Each scene shows the same named points in several views, each turned, perhaps mirrored, and shifted as a whole.
A view may leave some points out, and in a few views one point is out of place. Which views, in the order they come, and which point in each? Write - if none.
Scene 1:
view 1:
  Q_796 [  1 -15   5   0   1  17 -14 -49  -8  32 -55 -41 -19 -26 -26  -1]
  Q_994 [  9  -9   3  13   2   8  -7 -38  12  39 -50 -41 -26 -32 -27   0]
  Q_716 [ -2 -20  -7   4   9  14 -18 -42   9  32 -52 -35 -21 -31 -23   1]
  Q_634 [ 12  -4   7   7  -7   5  -1 -47   3  44 -49 -49 -23 -30 -24   1]
  Q_942 [ 18   2   6  -5  -6  15  -4 -57  -1  33 -48 -44 -15 -24 -24  -8]
view 2:
  Q_634 [ 14   4   1  11   4  -5  -2   2 -17  13   5  10  -9  13 -21 -27]
  Q_723 [ 14  13  11  11  13 -15  -6  15 -22  25  12   1 -13   8 -11 -26]
  Q_994 [ 10  11  10   8   2  -9  -8  13 -13  18  11   6  -6  13 -13 -24]
  Q_949 [ 14  15  14   2  10 -12  -2  21  -7  25  17   9 -12  -4   8 -28]
  Q_796 [ 12   3  21  16  -1 -16  -4   5 -31  12   9   8   8  13 -22 -25]
  Q_942 [ 17   1   9   8   1 -15   2   4 -24  -3   0  12  -2   8 -25 -39]
  Q_841 [ 11   2  27  12   0 -21  -5  18 -12  25   0  -1   9  11 -23 -19]
  Q_716 [  8   4  27  11   0 -15 -11  16 -22  21  17  12   4   4 -13 -22]
view 3:
  Q_634 [  0 -32 -24 -15  19  -5 -18   4   7  23  -6   0   2   1  33   0]
  Q_994 [  4 -26 -19 -11  23  -8 -19   0  11  35  -1  12   3  -6  30   0]
  Q_723 [  6 -29 -18  -6  14 -10 -16  10  19  41   1   9   4  -3  24   4]
  Q_841 [  3 -25 -25 -15  25 -29 -21  -5  14  36  16  12   5  -2  19 -14]
  Q_796 [  4 -21 -25 -17  22 -16 -17   5   3  34   6 -10   9  -8  21 -15]
  Q_949 [ 13 -31  -6   3  26   1  -8   4  22  44   2  23  12   3  25   3]
  Q_716 [  7 -20  -9 -16  24 -14 -15   3  12  41  10   7  13 -10  23 -16]
view 4:
  Q_723 [ -9  16 -17  37 -44 -10 -30 -17   6  35   5   6 -21  -5   0  38]
  Q_949 [-19  19 -22  34 -47 -12 -18 -20   2  38  23  -4 -31   4   3  43]
  Q_796 [ -5  20 -12  38 -41  -8 -40 -12  -3  33  12   7  -3 -27 -17  46]
  Q_634 [ -5  12 -23  44 -55 -13 -41 -13   3  50   7   6 -14 -17 -11  38]
  Q_942 [-11  20 -18  37 -49 -24 -43  -9   0  51   9   6 -17 -28 -25  40]
  Q_716 [ -8  26 -19  38 -42  -1 -31 -10  -3  26  22   5 -15 -17  -8  51]
  Q_841 [ -4  34  -6  42 -43   0 -23 -11  11  38  19   7  -7 -25  -5  47]
  Q_994 [ -3  21 -25  42 -49  -9 -30 -15   4  43  13   0 -14  -9  -5  41]
view 5:
  Q_723 [ 24  13  31 -16  -9 -46  15  42   4  42  -8 -32  12  -4   8  30]
  Q_994 [ 23  18  15 -17 -14 -40  20  35   8  44  -8 -34  16  -3   7  29]
  Q_796 [ 26  20  17 -19 -20 -45  19  25   3  42   0 -19  -3  -8  -7  27]
  Q_841 [ 27  12  22  -9 -25 -36  19  24  -2  45   2 -27  18 -13  -4  16]
  Q_716 [ 26  23  17 -11 -16 -44  14  29  -6  49   1 -33  10 -12  -6  34]
view 6:
  Q_949 [  5  42 -26 -26 -39  16  22 -58  62  31 -13 -18 -43   8  -5  33]
  Q_716 [ -7  24 -36 -39 -33   3   6 -69  51  33 -19  -8 -34  12   4  33]
  Q_841 [-20  23 -35 -35 -33  11   9 -67  37  38 -14  -1 -26  19  -5  29]
  Q_723 [  2  36 -33 -21 -29  18  11 -67  48  42 -22 -13 -29   5  -1  29]
  Q_796 [-13  22 -37 -30 -24   7   1 -79  39  35 -27   3 -36   5   6  30]
  Q_634 [ -1  30 -25 -21 -25  14   9 -68  36  41 -36  -6 -43   0  -6  20]
view 7:
  Q_942 [ -1  33 -53  45  23   6  25 -36   4  -3   9 -24  -8 -49 -14   0]
  Q_723 [ 20  15 -63  48   1  -3  20 -52  13  -7  10 -23 -10 -45 -23  -5]
  Q_994 [  6  22 -64  49   6  -2  20 -43  14  -3  16 -24 -12 -47 -22  -9]
  Q_841 [ 15  29 -56  50   7   3  10 -39  30 -11  25 -25  -2 -31 -28 -17]
  Q_949 [ 18  15 -79  43   0   1  20 -49  10   0   3 -27   0 -59 -35 -18]
Views that do not fit: view 7
  view 7 moved: Q_942
